In the data rows, 128 means zero.
Each row of this table is followed by its label. One hidden rule gives the labels. It looks at one to three of the table's principal directions, none of them among the few with the most spread.
[142, 131, 97, 113, 133, 110, 155, 116, 151, 167, 153, 93, 108, 142, 121, 133, 163, 141, 112, 145, 130, 102, 124, 72, 151, 122, 134, 88, 153, 157, 141, 80, 81, 87, 103, 50, 157, 180, 157, 168, 110, 154, 107, 137, 102, 114, 141, 180] z438
[129, 136, 136, 129, 144, 138, 101, 136, 104, 121, 126, 112, 121, 120, 123, 141, 128, 145, 134, 157, 140, 143, 140, 128, 116, 160, 146, 103, 126, 105, 145, 124, 119, 138, 111, 126, 100, 121, 138, 132, 150, 143, 111, 131, 109, 133, 107, 124] z438
[120, 130, 73, 133, 100, 75, 183, 120, 174, 173, 149, 134, 116, 147, 169, 119, 150, 101, 132, 91, 177, 112, 124, 70, 140, 128, 116, 151, 146, 154, 145, 78, 128, 82, 103, 72, 114, 142, 116, 186, 110, 112, 128, 143, 136, 115, 157, 187] z54
[152, 155, 108, 104, 182, 116, 93, 125, 135, 107, 81, 80, 166, 138, 142, 145, 78, 117, 97, 131, 130, 124, 98, 144, 126, 115, 155, 96, 179, 187, 159, 86, 100, 108, 106, 106, 129, 107, 151, 85, 162, 174, 124, 118, 172, 114, 107, 133] z579
[113, 180, 107, 122, 172, 149, 158, 120, 95, 204, 175, 107, 177, 167, 164, 122, 188, 173, 126, 167, 172, 132, 115, 144, 189, 81, 80, 85, 187, 221, 154, 0, 20, 34, 95, 20, 154, 166, 173, 167, 62, 227, 61, 128, 169, 45, 148, 197] z579
[102, 125, 71, 128, 136, 112, 208, 163, 195, 139, 174, 143, 172, 123, 158, 128, 128, 122, 148, 94, 153, 115, 112, 80, 141, 150, 141, 164, 135, 155, 168, 119, 154, 98, 113, 70, 77, 104, 96, 146, 126, 136, 91, 137, 173, 114, 121, 153] z834
[124, 100, 116, 122, 119, 111, 133, 135, 153, 112, 147, 133, 115, 118, 148, 136, 133, 106, 156, 98, 152, 140, 125, 94, 117, 162, 128, 158, 110, 78, 133, 155, 181, 139, 131, 134, 71, 121, 84, 168, 131, 89, 130, 141, 109, 160, 128, 119] z579
[117, 155, 111, 109, 129, 142, 146, 170, 145, 131, 161, 104, 129, 80, 70, 157, 141, 155, 181, 102, 98, 106, 149, 89, 125, 185, 124, 119, 95, 109, 143, 142, 103, 156, 103, 123, 116, 140, 161, 129, 142, 163, 108, 142, 58, 132, 106, 93] z579
[114, 161, 107, 129, 136, 134, 141, 128, 134, 158, 109, 88, 138, 140, 127, 133, 103, 157, 118, 119, 122, 124, 149, 119, 119, 99, 111, 155, 152, 173, 130, 105, 101, 146, 95, 120, 147, 116, 166, 88, 161, 136, 125, 116, 127, 102, 102, 125] z220
[102, 110, 115, 156, 118, 108, 150, 152, 143, 121, 94, 183, 148, 150, 182, 108, 46, 125, 94, 135, 137, 153, 173, 131, 98, 111, 172, 174, 128, 138, 156, 163, 186, 147, 114, 162, 81, 35, 77, 70, 167, 88, 150, 108, 195, 138, 107, 121] z54
[138, 156, 133, 143, 160, 160, 148, 93, 81, 182, 142, 107, 157, 190, 173, 91, 175, 158, 79, 178, 163, 127, 100, 168, 176, 39, 78, 98, 196, 205, 115, 26, 53, 53, 134, 60, 185, 161, 154, 147, 56, 178, 89, 113, 198, 62, 172, 187] z579
[170, 125, 146, 103, 140, 142, 113, 93, 118, 122, 113, 124, 126, 143, 100, 119, 124, 127, 98, 161, 86, 125, 104, 164, 156, 93, 140, 87, 156, 164, 113, 115, 101, 101, 144, 123, 207, 165, 144, 115, 97, 147, 138, 130, 135, 126, 156, 143] z579
[168, 122, 165, 129, 122, 116, 66, 136, 98, 90, 94, 116, 91, 103, 76, 138, 119, 123, 105, 127, 90, 103, 132, 132, 107, 147, 163, 63, 97, 85, 103, 156, 119, 163, 155, 177, 160, 131, 149, 98, 134, 149, 166, 126, 80, 175, 136, 91] z579
[103, 119, 170, 147, 172, 126, 89, 174, 97, 110, 117, 118, 146, 110, 129, 155, 79, 171, 121, 102, 97, 134, 151, 138, 81, 127, 164, 106, 76, 93, 124, 177, 136, 184, 145, 170, 100, 77, 136, 45, 167, 180, 138, 96, 128, 156, 95, 70] z220
[95, 96, 121, 144, 120, 125, 177, 130, 158, 119, 141, 157, 133, 129, 156, 118, 114, 115, 129, 107, 126, 129, 126, 118, 113, 118, 125, 174, 109, 112, 126, 174, 179, 130, 141, 132, 103, 110, 90, 126, 142, 82, 125, 121, 166, 128, 135, 128] z54
[109, 141, 116, 148, 135, 118, 173, 176, 131, 184, 190, 100, 118, 120, 125, 137, 179, 176, 145, 96, 134, 88, 148, 55, 127, 143, 123, 97, 94, 109, 131, 107, 87, 126, 120, 76, 114, 152, 154, 155, 100, 189, 97, 122, 86, 121, 136, 136] z220
[168, 108, 193, 122, 134, 188, 91, 96, 73, 87, 127, 162, 140, 126, 82, 108, 124, 143, 110, 188, 72, 151, 111, 222, 149, 87, 127, 97, 122, 121, 94, 169, 117, 133, 180, 174, 204, 145, 121, 95, 77, 131, 145, 122, 138, 137, 155, 92] z579
[136, 138, 142, 126, 148, 123, 87, 172, 113, 109, 111, 101, 116, 106, 105, 149, 126, 143, 126, 110, 118, 113, 139, 107, 110, 175, 161, 87, 107, 89, 123, 130, 138, 162, 132, 156, 100, 102, 140, 103, 152, 173, 123, 130, 95, 165, 104, 97] z220
[104, 120, 114, 140, 118, 130, 151, 151, 148, 105, 157, 164, 158, 99, 144, 135, 114, 112, 178, 106, 152, 145, 127, 130, 110, 166, 128, 177, 98, 98, 159, 174, 165, 142, 124, 139, 58, 95, 85, 141, 142, 98, 123, 131, 142, 127, 109, 101] z579
[136, 109, 119, 128, 115, 118, 139, 99, 133, 150, 121, 188, 156, 191, 206, 83, 132, 94, 96, 161, 177, 164, 112, 161, 175, 74, 116, 165, 184, 180, 132, 81, 160, 72, 142, 112, 122, 113, 67, 161, 69, 94, 134, 127, 213, 109, 154, 186] z54
[150, 124, 95, 113, 131, 96, 121, 119, 157, 103, 107, 112, 122, 130, 143, 132, 137, 84, 108, 107, 161, 116, 93, 106, 140, 145, 138, 119, 164, 135, 129, 86, 153, 94, 128, 108, 111, 116, 106, 154, 133, 122, 122, 150, 149, 146, 138, 153] z579
[146, 142, 173, 106, 200, 207, 110, 90, 47, 143, 168, 108, 172, 165, 124, 111, 188, 186, 98, 225, 122, 152, 88, 208, 199, 59, 83, 43, 182, 186, 114, 37, 32, 48, 150, 57, 205, 186, 169, 144, 34, 223, 62, 128, 171, 79, 171, 164] z579
[104, 146, 103, 171, 85, 122, 176, 147, 138, 167, 159, 131, 114, 123, 142, 113, 163, 132, 154, 111, 173, 108, 149, 84, 109, 149, 103, 171, 108, 107, 135, 132, 124, 145, 112, 114, 90, 129, 130, 167, 132, 97, 121, 125, 111, 104, 122, 135] z220
[100, 161, 158, 116, 169, 194, 112, 160, 79, 110, 146, 104, 151, 90, 87, 157, 137, 178, 172, 121, 90, 140, 147, 169, 125, 142, 89, 117, 103, 100, 116, 139, 101, 152, 123, 163, 119, 114, 149, 95, 138, 178, 87, 125, 97, 116, 107, 58] z54
[120, 122, 154, 152, 152, 175, 124, 125, 103, 92, 172, 100, 151, 78, 85, 155, 132, 164, 162, 150, 109, 128, 109, 154, 91, 137, 124, 122, 84, 86, 139, 201, 91, 164, 138, 117, 120, 145, 149, 108, 157, 133, 107, 109, 109, 107, 95, 73] z579
[157, 72, 143, 143, 110, 127, 113, 134, 143, 43, 128, 150, 112, 89, 102, 127, 102, 99, 124, 132, 121, 130, 110, 122, 90, 176, 180, 132, 86, 44, 126, 225, 202, 176, 168, 171, 91, 96, 77, 122, 152, 69, 153, 137, 120, 194, 123, 83] z579
[101, 127, 91, 148, 135, 131, 162, 165, 170, 101, 145, 125, 171, 96, 141, 144, 72, 136, 162, 116, 149, 140, 138, 103, 80, 171, 160, 190, 108, 111, 184, 193, 163, 175, 98, 123, 40, 67, 104, 98, 198, 97, 115, 118, 148, 124, 64, 91] z220
[104, 146, 155, 145, 172, 167, 117, 175, 97, 101, 155, 88, 155, 70, 95, 170, 92, 179, 180, 96, 89, 124, 147, 139, 68, 152, 126, 124, 62, 72, 145, 208, 102, 194, 120, 162, 86, 104, 147, 72, 176, 164, 116, 97, 90, 123, 87, 29] z54
[123, 143, 117, 135, 144, 111, 113, 131, 122, 139, 112, 95, 128, 138, 154, 136, 127, 124, 114, 124, 151, 115, 129, 110, 116, 117, 122, 114, 143, 139, 140, 102, 103, 121, 110, 108, 106, 126, 144, 130, 148, 140, 124, 113, 135, 110, 115, 136] z54
[124, 142, 142, 146, 153, 189, 128, 118, 94, 112, 157, 134, 185, 120, 126, 126, 133, 158, 143, 185, 140, 158, 108, 197, 134, 108, 114, 143, 143, 146, 147, 140, 98, 120, 130, 111, 120, 117, 122, 112, 125, 137, 90, 113, 172, 79, 97, 109] z220
[141, 153, 132, 132, 57, 166, 164, 79, 120, 162, 185, 127, 93, 99, 64, 117, 232, 112, 200, 115, 119, 99, 108, 143, 158, 119, 24, 162, 108, 113, 85, 137, 68, 115, 139, 124, 199, 241, 156, 218, 65, 79, 133, 143, 49, 76, 170, 120] z438
[94, 110, 120, 159, 154, 89, 156, 165, 131, 187, 157, 140, 149, 172, 205, 121, 120, 169, 94, 124, 164, 133, 155, 80, 124, 93, 158, 116, 123, 148, 151, 95, 125, 111, 122, 72, 86, 96, 114, 119, 109, 177, 114, 101, 172, 123, 123, 170] z220
[82, 143, 105, 147, 137, 97, 153, 201, 145, 153, 130, 142, 145, 126, 168, 138, 99, 149, 137, 76, 148, 124, 175, 80, 104, 158, 152, 149, 103, 119, 153, 122, 159, 150, 104, 139, 51, 54, 110, 97, 159, 160, 117, 118, 141, 140, 98, 114] z579
[123, 94, 213, 150, 153, 192, 87, 104, 67, 79, 138, 150, 154, 108, 93, 128, 111, 161, 124, 183, 72, 153, 110, 224, 107, 86, 128, 114, 82, 97, 102, 222, 115, 169, 186, 171, 169, 139, 137, 67, 127, 126, 138, 94, 147, 121, 117, 71] z220
[142, 138, 113, 137, 136, 123, 140, 148, 140, 114, 136, 91, 125, 101, 101, 142, 126, 135, 128, 103, 118, 93, 119, 97, 106, 147, 143, 108, 115, 112, 132, 142, 113, 143, 126, 117, 126, 125, 143, 115, 148, 147, 123, 125, 110, 135, 123, 104] z579
[105, 119, 126, 141, 150, 126, 120, 190, 147, 78, 128, 136, 159, 80, 116, 158, 60, 142, 155, 114, 116, 136, 149, 112, 72, 197, 196, 139, 76, 81, 176, 211, 171, 193, 116, 159, 43, 55, 110, 69, 204, 135, 126, 117, 127, 159, 63, 68] z579
[143, 108, 108, 93, 98, 61, 80, 179, 181, 97, 80, 159, 94, 112, 120, 146, 85, 79, 138, 94, 126, 133, 162, 65, 117, 226, 209, 129, 109, 85, 150, 153, 220, 173, 115, 185, 57, 77, 88, 127, 170, 107, 170, 157, 77, 216, 90, 121] z834
[185, 110, 144, 95, 83, 132, 89, 65, 133, 98, 94, 140, 89, 132, 89, 111, 143, 71, 126, 140, 106, 135, 96, 165, 155, 118, 108, 141, 150, 123, 86, 142, 152, 127, 157, 174, 196, 179, 115, 161, 97, 59, 176, 152, 96, 153, 161, 130] z220
[90, 98, 131, 166, 141, 81, 134, 221, 160, 93, 110, 156, 136, 96, 155, 148, 28, 136, 128, 67, 111, 119, 177, 73, 41, 188, 226, 144, 45, 58, 167, 238, 214, 215, 129, 190, 20, 19, 86, 44, 215, 127, 158, 98, 140, 190, 78, 65] z579
[135, 117, 116, 92, 65, 87, 162, 115, 161, 193, 109, 198, 71, 185, 155, 83, 161, 83, 116, 98, 121, 128, 156, 100, 192, 117, 109, 149, 153, 156, 88, 68, 182, 81, 136, 155, 176, 158, 94, 189, 50, 94, 161, 162, 115, 156, 202, 200] z579
[133, 109, 139, 152, 199, 100, 55, 185, 117, 58, 90, 83, 152, 100, 143, 170, 39, 153, 87, 154, 143, 134, 135, 101, 48, 187, 249, 63, 101, 79, 189, 181, 148, 190, 116, 128, 26, 38, 130, 45, 235, 178, 123, 100, 149, 178, 46, 88] z579
[182, 91, 152, 102, 99, 91, 52, 110, 132, 85, 76, 107, 43, 119, 102, 139, 128, 75, 120, 98, 114, 124, 124, 98, 107, 173, 156, 109, 111, 42, 86, 168, 196, 172, 153, 203, 125, 146, 101, 157, 143, 71, 185, 148, 47, 215, 141, 106] z579
[134, 138, 89, 115, 166, 109, 125, 188, 158, 120, 110, 78, 134, 118, 119, 158, 65, 170, 105, 121, 115, 122, 170, 57, 98, 170, 202, 105, 137, 125, 169, 127, 144, 167, 80, 115, 78, 60, 134, 71, 193, 170, 113, 127, 104, 168, 71, 106] z579
[125, 83, 137, 117, 94, 77, 118, 169, 163, 115, 104, 176, 81, 130, 140, 122, 108, 93, 123, 70, 111, 124, 160, 74, 118, 172, 170, 141, 85, 65, 104, 171, 232, 167, 156, 198, 89, 92, 73, 130, 128, 93, 173, 142, 97, 214, 141, 117] z834
[118, 164, 82, 125, 163, 109, 145, 159, 151, 151, 127, 87, 154, 132, 151, 146, 125, 139, 123, 118, 159, 111, 124, 89, 129, 149, 150, 111, 161, 169, 170, 70, 101, 102, 86, 70, 89, 107, 147, 124, 159, 181, 88, 127, 151, 102, 97, 156] z834
[146, 130, 134, 109, 50, 160, 175, 37, 131, 180, 144, 129, 58, 146, 77, 95, 205, 111, 148, 127, 87, 115, 125, 145, 174, 64, 22, 178, 145, 145, 51, 120, 99, 104, 139, 138, 255, 247, 154, 198, 62, 42, 154, 148, 62, 94, 201, 155] z579
[115, 135, 132, 119, 136, 128, 131, 121, 125, 134, 113, 132, 129, 137, 137, 128, 133, 118, 121, 111, 116, 123, 124, 145, 141, 105, 107, 127, 139, 148, 112, 107, 125, 106, 133, 135, 147, 132, 130, 122, 122, 137, 124, 126, 147, 115, 143, 134] z54
[125, 131, 99, 134, 111, 119, 136, 137, 164, 110, 115, 128, 142, 115, 130, 132, 101, 108, 138, 115, 141, 127, 128, 115, 111, 146, 139, 177, 133, 130, 146, 156, 159, 153, 114, 139, 92, 96, 109, 115, 169, 88, 137, 127, 138, 127, 90, 112] z834
[127, 163, 158, 151, 152, 183, 131, 141, 91, 127, 158, 79, 143, 89, 77, 145, 146, 172, 161, 126, 88, 97, 119, 154, 100, 122, 100, 109, 91, 109, 121, 175, 59, 163, 134, 134, 153, 163, 179, 100, 140, 163, 109, 98, 97, 85, 112, 67] z834
[150, 108, 191, 146, 176, 137, 67, 138, 71, 111, 102, 113, 132, 144, 123, 126, 95, 170, 59, 179, 87, 121, 135, 156, 108, 83, 181, 41, 112, 122, 117, 153, 93, 152, 163, 141, 164, 119, 156, 55, 126, 189, 145, 87, 146, 146, 123, 107] z834
[115, 128, 102, 132, 117, 113, 141, 116, 149, 120, 118, 141, 143, 130, 159, 126, 102, 103, 142, 110, 164, 150, 121, 135, 117, 134, 120, 180, 141, 139, 146, 127, 157, 125, 112, 131, 95, 99, 105, 133, 151, 89, 136, 135, 157, 123, 121, 135] z54
[136, 141, 119, 114, 119, 106, 104, 138, 131, 138, 99, 92, 87, 126, 108, 142, 141, 125, 113, 110, 116, 102, 151, 85, 127, 139, 126, 103, 133, 118, 109, 102, 119, 139, 113, 137, 137, 136, 153, 130, 145, 137, 137, 134, 77, 147, 122, 126] z54
[167, 112, 141, 114, 115, 113, 105, 117, 132, 132, 109, 104, 80, 136, 101, 127, 128, 127, 105, 119, 94, 112, 136, 99, 125, 122, 145, 104, 123, 106, 98, 143, 137, 151, 141, 150, 170, 156, 136, 127, 118, 118, 161, 129, 75, 168, 144, 123] z220
[144, 122, 140, 115, 147, 122, 109, 119, 127, 133, 123, 124, 143, 134, 114, 138, 105, 144, 108, 142, 91, 128, 125, 143, 136, 91, 150, 99, 133, 163, 131, 130, 97, 123, 131, 116, 170, 141, 143, 92, 120, 161, 143, 113, 130, 124, 121, 128] z438
[133, 167, 132, 113, 160, 153, 91, 98, 85, 138, 83, 118, 160, 176, 162, 104, 138, 125, 88, 191, 171, 154, 104, 192, 171, 97, 104, 105, 209, 206, 131, 22, 90, 75, 118, 105, 151, 124, 161, 127, 112, 165, 99, 135, 197, 87, 133, 181] z220
[161, 136, 126, 127, 104, 125, 114, 138, 130, 115, 156, 97, 89, 75, 61, 157, 164, 127, 171, 109, 111, 97, 129, 91, 111, 183, 134, 98, 89, 69, 125, 162, 102, 155, 123, 133, 129, 168, 143, 162, 133, 129, 136, 140, 32, 146, 121, 91] z54
[108, 138, 132, 125, 106, 155, 176, 80, 120, 176, 137, 141, 119, 153, 118, 108, 153, 144, 120, 137, 92, 127, 138, 162, 161, 48, 62, 157, 148, 183, 90, 104, 89, 94, 128, 117, 221, 175, 153, 127, 93, 109, 126, 123, 138, 78, 165, 151] z579
Here are more rows. What is the label of each one?
[137, 115, 137, 142, 164, 162, 144, 144, 117, 121, 154, 105, 149, 134, 122, 123, 129, 177, 96, 159, 113, 123, 122, 124, 128, 105, 149, 105, 133, 126, 125, 139, 119, 134, 144, 99, 136, 115, 127, 99, 118, 159, 96, 114, 150, 130, 119, 117] z834
[130, 128, 104, 122, 144, 95, 93, 190, 175, 78, 118, 53, 111, 58, 91, 193, 98, 120, 171, 37, 116, 95, 131, 47, 58, 216, 170, 141, 76, 43, 141, 204, 175, 217, 112, 165, 36, 90, 121, 100, 226, 126, 137, 125, 48, 185, 52, 45] z834
[159, 131, 154, 119, 137, 135, 67, 115, 94, 98, 89, 105, 114, 126, 98, 131, 114, 130, 96, 158, 110, 127, 128, 151, 123, 121, 140, 82, 137, 124, 112, 123, 107, 146, 138, 154, 161, 129, 158, 99, 136, 143, 149, 127, 109, 149, 126, 110] z579
[114, 142, 94, 138, 87, 68, 149, 162, 165, 165, 111, 128, 80, 123, 132, 135, 136, 109, 128, 72, 135, 86, 169, 49, 112, 161, 143, 132, 109, 115, 128, 116, 141, 139, 102, 136, 106, 119, 133, 143, 154, 120, 148, 132, 86, 142, 124, 142] z54
[110, 107, 122, 118, 128, 121, 133, 134, 148, 120, 130, 173, 153, 134, 142, 127, 91, 129, 129, 156, 127, 161, 144, 135, 134, 138, 162, 145, 128, 145, 159, 143, 157, 128, 118, 123, 104, 98, 107, 111, 139, 119, 130, 133, 153, 138, 106, 143] z579
[151, 139, 166, 125, 157, 117, 83, 114, 71, 145, 96, 126, 117, 162, 139, 115, 142, 132, 66, 158, 112, 109, 124, 161, 154, 74, 132, 30, 149, 164, 107, 62, 65, 78, 148, 119, 193, 153, 162, 115, 81, 200, 137, 113, 152, 118, 176, 158] z54
[72, 138, 103, 135, 169, 113, 141, 175, 149, 132, 103, 119, 173, 136, 168, 147, 61, 160, 104, 104, 128, 137, 163, 108, 104, 113, 152, 154, 135, 165, 156, 120, 147, 147, 97, 123, 75, 42, 129, 46, 193, 161, 110, 106, 180, 123, 73, 115] z834
[110, 142, 126, 132, 128, 124, 158, 107, 124, 160, 100, 121, 117, 160, 153, 112, 129, 122, 93, 96, 109, 107, 132, 140, 139, 55, 81, 140, 152, 171, 91, 94, 113, 97, 131, 135, 181, 136, 138, 109, 117, 124, 134, 112, 164, 97, 167, 142] z54
[118, 144, 139, 158, 139, 157, 135, 116, 86, 147, 154, 119, 146, 139, 138, 115, 169, 157, 117, 174, 161, 128, 119, 152, 138, 102, 100, 108, 140, 144, 129, 91, 72, 103, 130, 84, 138, 144, 155, 143, 105, 155, 95, 118, 154, 84, 132, 148] z579
[76, 148, 135, 139, 166, 165, 150, 154, 107, 136, 179, 106, 164, 92, 111, 162, 132, 186, 177, 124, 115, 135, 143, 136, 107, 138, 104, 129, 90, 118, 150, 147, 80, 142, 106, 101, 102, 127, 163, 106, 154, 176, 83, 115, 113, 92, 96, 92] z579
[127, 87, 133, 143, 114, 127, 137, 128, 127, 121, 150, 178, 134, 143, 142, 106, 131, 140, 98, 189, 145, 149, 141, 122, 143, 124, 162, 117, 127, 122, 141, 135, 147, 118, 142, 101, 117, 109, 100, 137, 103, 115, 123, 134, 153, 146, 127, 157] z579
[89, 185, 65, 128, 130, 82, 177, 195, 171, 211, 154, 66, 113, 115, 135, 164, 150, 160, 169, 41, 144, 79, 176, 14, 113, 167, 116, 134, 115, 140, 155, 75, 87, 135, 60, 81, 80, 129, 170, 145, 161, 186, 101, 125, 62, 106, 97, 135] z834
[140, 146, 123, 108, 150, 118, 104, 121, 114, 156, 96, 130, 142, 182, 174, 108, 141, 117, 87, 156, 161, 141, 117, 144, 175, 102, 128, 102, 193, 189, 129, 33, 120, 75, 124, 104, 136, 124, 128, 141, 94, 166, 113, 134, 178, 115, 141, 186] z834
[135, 68, 141, 124, 40, 41, 93, 132, 165, 128, 98, 203, 40, 136, 152, 113, 140, 46, 140, 73, 148, 132, 155, 69, 119, 186, 158, 159, 77, 44, 96, 173, 243, 162, 160, 207, 86, 131, 63, 193, 115, 37, 209, 153, 67, 219, 154, 148] z220
[109, 183, 66, 117, 157, 131, 179, 145, 158, 153, 163, 116, 196, 127, 162, 134, 163, 112, 162, 122, 185, 113, 88, 124, 167, 147, 101, 133, 179, 203, 186, 42, 78, 50, 88, 40, 85, 134, 136, 175, 115, 180, 62, 138, 188, 53, 119, 174] z54
[93, 105, 162, 166, 140, 179, 138, 134, 95, 94, 163, 144, 153, 98, 104, 132, 114, 180, 137, 176, 115, 152, 140, 163, 94, 130, 135, 138, 81, 88, 133, 200, 125, 171, 144, 132, 113, 103, 136, 85, 157, 121, 106, 113, 139, 123, 96, 87] z220
[142, 123, 105, 125, 98, 92, 111, 134, 162, 107, 86, 138, 112, 123, 128, 130, 88, 94, 122, 107, 141, 134, 138, 108, 109, 162, 164, 160, 133, 119, 136, 144, 182, 158, 117, 164, 102, 87, 106, 113, 169, 86, 162, 140, 120, 165, 104, 123] z220
[156, 108, 135, 127, 97, 139, 138, 113, 132, 108, 143, 124, 80, 114, 93, 114, 185, 105, 131, 126, 126, 105, 105, 108, 138, 160, 118, 116, 117, 74, 91, 142, 155, 127, 160, 138, 147, 168, 116, 182, 101, 93, 124, 154, 90, 158, 165, 132] z220
[121, 112, 138, 133, 150, 129, 142, 151, 121, 133, 174, 146, 151, 128, 133, 125, 152, 154, 127, 138, 139, 129, 114, 120, 146, 141, 148, 89, 111, 124, 136, 108, 120, 107, 149, 88, 120, 128, 128, 139, 87, 186, 102, 136, 143, 142, 144, 148] z220
[129, 149, 126, 125, 133, 146, 135, 114, 107, 153, 146, 127, 143, 138, 121, 123, 154, 147, 123, 170, 128, 125, 131, 145, 157, 99, 105, 100, 150, 170, 138, 87, 63, 91, 114, 86, 162, 158, 156, 141, 98, 158, 109, 124, 133, 86, 136, 149] z54
[147, 77, 147, 100, 113, 109, 77, 136, 160, 52, 104, 133, 96, 77, 72, 164, 80, 104, 151, 91, 76, 142, 132, 114, 91, 187, 179, 144, 75, 47, 111, 231, 213, 205, 151, 206, 107, 105, 96, 94, 180, 80, 176, 144, 60, 218, 95, 63] z220
[124, 112, 109, 111, 87, 80, 133, 142, 172, 125, 86, 154, 74, 127, 138, 131, 98, 81, 136, 68, 114, 126, 163, 83, 112, 166, 148, 165, 113, 91, 116, 157, 212, 150, 117, 191, 100, 100, 84, 136, 159, 68, 168, 145, 95, 179, 135, 122] z54
[102, 107, 113, 136, 99, 91, 147, 155, 169, 130, 112, 144, 100, 118, 121, 135, 101, 123, 119, 94, 108, 112, 166, 75, 102, 148, 159, 153, 96, 107, 123, 167, 175, 166, 122, 152, 110, 97, 120, 100, 173, 99, 151, 128, 107, 162, 107, 121] z834
[122, 149, 141, 141, 149, 186, 150, 107, 88, 138, 161, 122, 162, 132, 111, 115, 160, 168, 121, 192, 124, 130, 113, 177, 152, 89, 95, 105, 148, 167, 131, 102, 56, 94, 130, 81, 173, 156, 165, 126, 99, 161, 85, 120, 160, 69, 136, 139] z579
[162, 110, 149, 95, 106, 124, 86, 98, 133, 122, 102, 138, 95, 136, 103, 127, 121, 103, 131, 141, 94, 143, 129, 142, 142, 126, 136, 130, 133, 120, 109, 152, 148, 144, 138, 167, 165, 164, 121, 139, 116, 91, 168, 136, 85, 154, 132, 127] z834
